In the rows, 128 means zero.
Turns in one plane each, and the order they were made in; the first pair answered:
P:
[104 142  92 141 107 159 134 127 109 154 155 119 143 127 103 125 127 103
 123 117 131 138 142 148 135] -> [127 145 114 111 117 146 115  89 139 163 128 108 136 145  97 151 136 113
 133 129 106 150 123 140 139]
[125 148 113 139 125 159 129 122  98 149 152 117 134 132  99 141 131 111
 117 121  88 130 116  94 120] -> [144 137 119 107 156 147 126 110 138 164 136 129 133 128 104 159 130 129
 126 127  98 133 103  90 113]
[120 138 109 109 126 168 134  83 138 151 141  69 145 158  88 143 144 127
 141 123  92 136 133 131 143] -> [150 123 112  70 159 144 148 111 177 170 124 110 147 141 111 173 135 148
 132 112 136 134 123 140 134]
K:
[168  97 123 110 120 134  93 126  97 170 127 151 102 141  99 148 145 108
 125 143 136 160 124  99 127] -> [160  95 113 102 125 139 105 126  98 174 130 151 106 143  97 155 155 113
 127 138 143 159 126 100 128]
[161 124 152 123 132  81  94  52 153 113 127  77 118 156 117 158 133 115
 127 165  64 172  97 130 146] -> [153 111 172 155 120  72  74  75 130 112 109 126  74 149 149 154 135 127
 130 159  83 150  96  89 144]
[131 135 127 114 135 139 145 117 127 118 114 115 157 111 137 127 129 121
 100 140 122 129 122 124 139] -> [130 135 135 124 134 135 135 117 124 112 108 118 143 113 140 123 131 117
 103 142 114 128 125 115 132]
[136 141 107 173 113 139 133  93 137 211 108 163 106 132 107 153 171 136
 128 126 137 126 129 120 128] -> [141 143 103 161 117 145 135  89 143 212 106 154 115 134 100 151 172 135
 125 126 139 119 129 133 129]
S:
[109 129 133  94 112 144 135 128  98 126 124 102 138 161 137 112 101 141
 135 124 139 107 143 165 123] -> [108 117 136 122 106 142 113 142  90 124 106 131 116 151 158 105  99 140
 140 118 146  92 142 134 123]
[135 124  90 157 145 180 124 187 102 148 144 166 123 119 137 106 170 135
 140 116 157 117 138 128 118] -> [177 123 120 122 177 136 140 173 148 123 116 174 132  97 158 127 158 149
 126 127 162 126 126 145 112]
[168 121 148 144 182 108 131 128 145 143 143 129 115  89 114 139 115 134
  94 173 136 133 126 103 115] -> [152 129 122 129 174 141 144 111 133 154 161  81 144 118  83 141 113 116
  92 168 123 139 143 128 122]
Now pairs of rows:
Between the rows of a pair lie 2 to 3 turns.
[116 118 108  48 134 131 173 153 151 167 115 118 135  96 132 135  91 157
 146 104 139  96 134 159 136] -> [ 91 113  97  87 111 138 179 173 119 154 130 124 137  76 143 115  93 148
 140  97 150  84 146 146 136] : P, S, K
[150 114 121  67 141 103 113 128 149 159 138  90 161 124 157 145 132 123
 104 137 128 139 147 143  95] -> [124 105 112 110 107 124  74 144 107 181 136 124 114 138 152 134 142 120
 121 118 125 126 134  85 108] : S, P, S
[ 95 159 124 147  98 158  95 150  78 140 118 153 107 172 117 164 126 132
 142 121 126 106 126 114 130] -> [108 147 144 161 120 121 107 175  86 108 105 182  99 136 150 158 112 140
 131 132 155 105 125 134 115] : S, P
[154 116 120 111 159 120 163 161 161 139 124 178 106 106 132 145 133 126
 127 129 169 126 108 120 123] -> [117 130 138 176 107 131 148 148  98  86 139 141 126 107 126  92 124  87
 112 149 115 130 127 118 127] : P, S, P
[151 130 163 189 204 127 156 100 148 122 107 157 137  76  77 128 153 113
 107 198  92 155 121  87 100] -> [134 124 115 172 204 156 202 151 138 137 132 154 169  63  83 118 136 108
  91 160 141 145 158 132  97] : S, P, P
[140 131 130 109 165 113 155 148 149 123 121 147 155 145 123 149 124 133
 115 124 163 158 150 183 104] -> [107 131 112 158 137 129 153 169 103 127 135 153 148 136 130 127 118 122
 106 105 163 146 158 166 108] : P, S, K
[ 88 129 105 159  99 156 131 173  92 153 145 143 109 132 123 119 132 118
 120  98 135 106 125 107 136] -> [110 113 118 165 116 134 115 170 101 148 135 173  91 109 143 116 136 126
 112 115 147 108 116  91 122] : K, K, S
[131 154  82 101 126 154 116  80 104 198 142 119 127 184 105 132 172  73
 126 110  92 146 134 109 136] -> [132 134  61  87 144 143 157 160 107 206 143 167 124 138 137 139 151  89
 118  84 172 130 158 133 125] : P, P
[108 127 159 159 111 127  72  59 117 147 105  96 128 172 131  96 150 116
 120 158  76 140  76  81 128] -> [142 110 185 103 153  88 100  68 166 129  68 126 125 153 166 123 137 146
 123 160 114 130  77 101 124] : K, S
[127 160 107 229 121 146 189 107 107 124 147 122 163 132  97 109 119 124
  88 159 109 152 140 137  85] -> [138 152 117 224 120 154 159  73 111 155 144 128 146 165  80 130 142 129
 105 165  84 153 116  95  95] : P, S
[119 116  70 142 115 156 172 187 111 156 148 167 120 146 127 138  99 167
 120 112 137 154 170 122 137] -> [137 137 116 151 104 149 115 100 126 123 125 124 111 191 103 133 113 162
 130 152  48 172 142  94 148] : S, P, P
[135 129 202 125 117  88 132 119 145 103  98 124 117 128 168 140 123 180
 142 141 128 132 135 141 130] -> [126 143 202 133  97  94 121 103 123  93 100 107 117 145 159 126 122 162
 138 145 103 134 128 133 126] : P, P, P
[114 122 149 153 101 117 122 138 103  91 129 139 116 136 148 113 115 140
 127 116 138  92 134 121 131] -> [126 133 160 130 112 109 115  93 127  86 115 109 130 151 137 129 116 142
 138 139 105 108 130 128 136] : P, S
[138 125 102 111 121 134 135  92 139 147 150  99 144 101 105 135 138 120
 124 133 103 162 116 143 141] -> [124 119  83 124 107 153 130 133 118 170 166 129 133  91 106 133 139 123
 125 106 124 143 126 127 144] : P, S
[140  73 127 158 131 133 141 200 102 104 190 144 132  66 118 127  95 113
  74 126 159 140 122 104  88] -> [165  92 178 173 122 113  92 143 112  79 167 127 114  89 113 127 101 110
  83 166  94 155 102  73  90] : P, S
[ 95 120 113 168  79 162 140 176  77 136 171 147 114 119 128 101 115 118
 120  86 153  90 153 119 134] -> [131 109 150 144 120 119 141 181 115 121 140 193  96  93 161 122 109 140
 122  98 179  92 142 119 124] : K, S
[143 143 179  86 150  95 133  84 170  77 104  95 160 135 133 129 113 126
 138 165 100 150 139 161 128] -> [140 141 146  55 145 128 121  71 180 142 111  97 153 167 112 148 133 136
 149 139 102 145 119 146 143] : S, P
[140 108 125 112 156 107 120 169 147 176  99 199  63 108 162 165 164 156
 129 109 187 112  90  84 102] -> [131 144  81  78 158 151 151  92 163 182 149  62 165 139  72 169 163 112
 119 130 123 150 116 173 116] : K, S, K
[123 133 111 150 115 151 120 133 113 146 154 114 131 124 101 129 143 120
 117 125 125 138 131 116 132] -> [130 127 103 140 132 154 138 162 117 150 159 133 129 113 109 137 135 123
 111 119 141 134 137 127 121] : P, P, P
[125 124  89  40 106 125 128 110 134 161 108  99 124 165 119 184 138 132
 109 119 147 122 105 154 144] -> [ 87 141  87  99  68 142 119 111  78 134 142  69 142 155 106 142 130  98
  90 128 115 127 126 163 145] : P, P, K
[119 140 136 111 112 127 128 129 111 129 140  83 141 123  86 134 149 126
 122 118  96 141 135 147 123] -> [140 134 153 108 128 113 102 109 136 135 120 109 118 128  94 147 152 139
 123 129  92 141 111 113 118] : S, P, S
[135 105 110  67 166 183 134 101 135 121 156  98 167 184  79 155 132 129
 159  92 133 129 117 151 131] -> [105  94  96 113 140 197 112 138  91 144 167 120 133 179  85 147 144 128
 160  70 140 111 115 114 133] : S, K
[131 138 123 105 134 135 119  87 154 150 130 115 128 145 104 150 150 129
 140 124 104 142 124 114 134] -> [102 141 109 143 110 161 120 112 109 146 153 109 131 148 107 128 142 120
 138 121 103 132 139 116 136] : P, P, P
[150 110 133 151 141 104 121 172 123 143 107 190  84  93 159 133 125 148
 123 122 166 119 100  97 110] -> [158 125 132 126 159 104 177 159 140  91 135 122 147  66 139 122 104 127
  94 145 160 135 137 180 105] : S, K, P
[110 110 146 125 144  98 174 148 142 151 146 111 140  50 118 100 141 110
 107 123 138 147 136 111 101] -> [127 102 161 102 154  98 163 121 162 150 134 116 137  60 110 119 144 116
 112 131 129 156 123 111 110] : P, P, P
[114 151 120 202 103 140 123 120  88 131 172  89 135  86 100  89 144  97
  93 163  62 149 135  83 131] -> [143 151 122 149 116 140 118  77 137 175 159  80 138 122  75 126 157 118
 119 169  42 157 108  80 139] : P, S
[ 76  85 147 154 151 128 168 191  99 124 135 140 129 114 150  92  92 151
 111  98 141 115 176 149 173] -> [111 101 172  93 174 122 145  99 162 141 111  75 151 157 108 136 116 152
 134 134  71 135 138 154 182] : K, P, P
[146 141 123  71 153 129 140 100 174 126 116  80 150 158 110 153 124 122
 133 136 113 143 124 166 135] -> [107 132  99 126 122 153 167 164 100 110 153  87 155 131 130 108 110 102
 119 113 139 119 159 172 131] : P, P
[118 136 100 124 145 125 111 148 139 165 137 128 100 138 159  78 118 170
 124 135 155 132 147 125 118] -> [107 151 113 125 131 129  98 108 128 154 138  92 110 155 143  70 126 164
 131 149 108 134 142 125 120] : S, P, P
[ 95 153 135 177 117 107 116 108  80 106 147 122 142 130 120 105 138 104
 119 139  83 123 113  86 133] -> [110 145 145 140 130  92  97  93 110 122 124 146 122 156 130 128 148 129
 129 136  87 113  93  59 137] : K, P
